Each path below is one point turned by a fixed rotation once a step. After each direction that follows a path, write how fast that rotation turns it, in degrees each step (0 if it stays still).
Each turn is a multiple of 5 degrees from 10 to 175, or 0.
Each row of a path follows its step; steps can be skipped.
Rotation 1:
step 1: [ -3 -17   3  -2 -16  10   2   1  -7  -9  14   8  -5  25  -6 -10  -4   9
   7  16   5   8  15  -5  10  -9   0  -2  10 -16  -5   3  23 -16  -9   5
  -9  -7  15 -22  -4 -14  -7   1  12  14   1   2   3 -15 -15   0  10  14
  -7  -6  20   6   3 -12  -8   3 -11 -14   1  19  -3]
step 2: [  3  -8   2  16  -8  12   3  -7  -4   4   2  -6  -3   4  -8  -8  -3  -5
   5  18   8   3  -2 -11  -3  -8   4   4   8   4  -8  -8 -15  19   0  -6
 -25  -4   2 -13  11  -2  17  -3   5  16  -3 -28  -9   4  15  -2  20   7
   6  -7   8   9  12 -17 -32  -2 -16 -13  12  -5  -6]
step 5: [ -1  -1   8  -6 -20  -4  -7  -6  27 -12   4  22   0  11 -10  10   0  -4
  11   2   6   5   1 -15   8   6 -21  -2   1  -8  -6 -15   9  -6  11 -11
 -13  10  -5 -17   2   5 -15   2  -9  -8   6  32   5  -3  -8  -3  20   3
  -1  -4   3  14   7 -10 -13  -6 -19  -5  -3  15   0]
step 8: [ -1   0  -3  -7   7 -11  -4  -8   3  15   9  -8 -13  -5 -12  -8   2   4
  16   6  30  12  -6   8  -7  -6 -21   2  -5 -12  -4   7  -1   8  22  14
 -16 -14   1  -5  -9   0  -1   6 -11  -9  -1  -2 -15   0  11  -8   3   6
   9 -20  13   6 -20   8   5 -15   9  -6  28  11   3]
step 9: [  8   3   4   4 -14   3  -9  -5  -1  -2  -6  -6  -7   6 -24   2  19  11
   8   3  19  11  18  10  15   0  -2 -26  -4 -14 -10   5  14 -12   9   1
 -10  -4  11 -12   6  -5  -3   4   2   8  -2  16  -1  22 -10 -17  24   4
   3  15  14  14  -7   7   0  -9 -10  10   0  10   3]
step 14: [  8   8   8  17 -12   0 -12  -7   7  -7  13   2 -16   5  -8   2   3   5
  -8   5   9   1  11   6  11 -12  17  -2  -7  -6  10  20  -8 -13  16   8
  -5   9  -1  -1   9   4 -13  10  14  -1  -7  -6  -8  13   1 -10  10  32
   4  -8  29  11  -3  21  -8  10 -10  -9  -9 -13  -4]
step 26: [  3  -3   6  16  12 -10  11  -5  10 -19   5   3 -18  17 -19   3 -16  32
   3 -16  -5  -8  -9 -21  -4  -5  -1   7  -1  -2   1  -2  18 -19   5   2
  -4   6  10 -10  -9 -10 -18  14   2   6   1  -8   1   5  12 -12   8   4
  21  -9   3 -14   7 -14   0  14 -12   4  -2   6  -6]
Speeds:
[ 2  1  2  1  1  1  8 -3  3  6  1 -5 -4  4  0 -3  0  0 -5  2  4  1 -6 -1
  3  3  3  2  0  1  1 -2 -5 -6  0  1 -2  3 -3  2  0  3  4 -1 -4  2 -2  1
  3 -3 -2 -1 -4 -2 -2 -1 -2  1 -3  1  3 -2  4  0  0  1  3]
90
[-2  1  1  2  0  6  2 -1  0  3 -2  0 -1 -1  4  4  0 -1 -3 -1  3 -6  5 -1
 -3 -2 -4  0 -2 -2  0 -1  1 -1 -2  5  1  3 -3  4  3  4  0 -3  1 -1  8 -6
  0  3 -1  0 -4  1  0 -1  4 -2  0  6 -3  2 -2  0 -4 -4  5]
100
[ 3 -3 -3  0 -5  4  2  0 -3 -3  4  2  3  2  2 -1 -4 -3  0  3 -3 -4  1  2
  1  2  3  5 -8  5  3  4 -2  0  0 -2 -2 -1 -1  2  2 -2  4  0 -3  3  3 -1
 -4 -2  4  0  3 -3  3  5  0  2  0  0 -1  0  0 -3  3 -5  4]
85
[ 4 -2  3 -4  4 -3  0 -5 -2  1 -6  3 -1  0  4 -1  3  0  3 -1  2  0 -4  0
 -4  4  1  3  5 -1  3  3 -1  2 -3  0  1 -2  1  5 -3  1  1  0  6  2  5  2
  1 -1  4 -3  1 -2  1  0  3  6 -5 -4  0 -5 -1 -1 -3 -2 -1]
85
[-2  1 -3  1  2 -1  0 -5 -2 -6  1  3 -1 -4 -1 -1 -3  2  1 -2  5  4  1  3
 -2 -3 -2  2  0  6  0 -2 -9  1 -1  2  0  1  4  0  2  3 -1 -5  4 -2 -5 -4
  3 -2  2 -3  2  3 -3  0 -3 -2 -1  3  1 -2  0 -1  1  0  4]
175
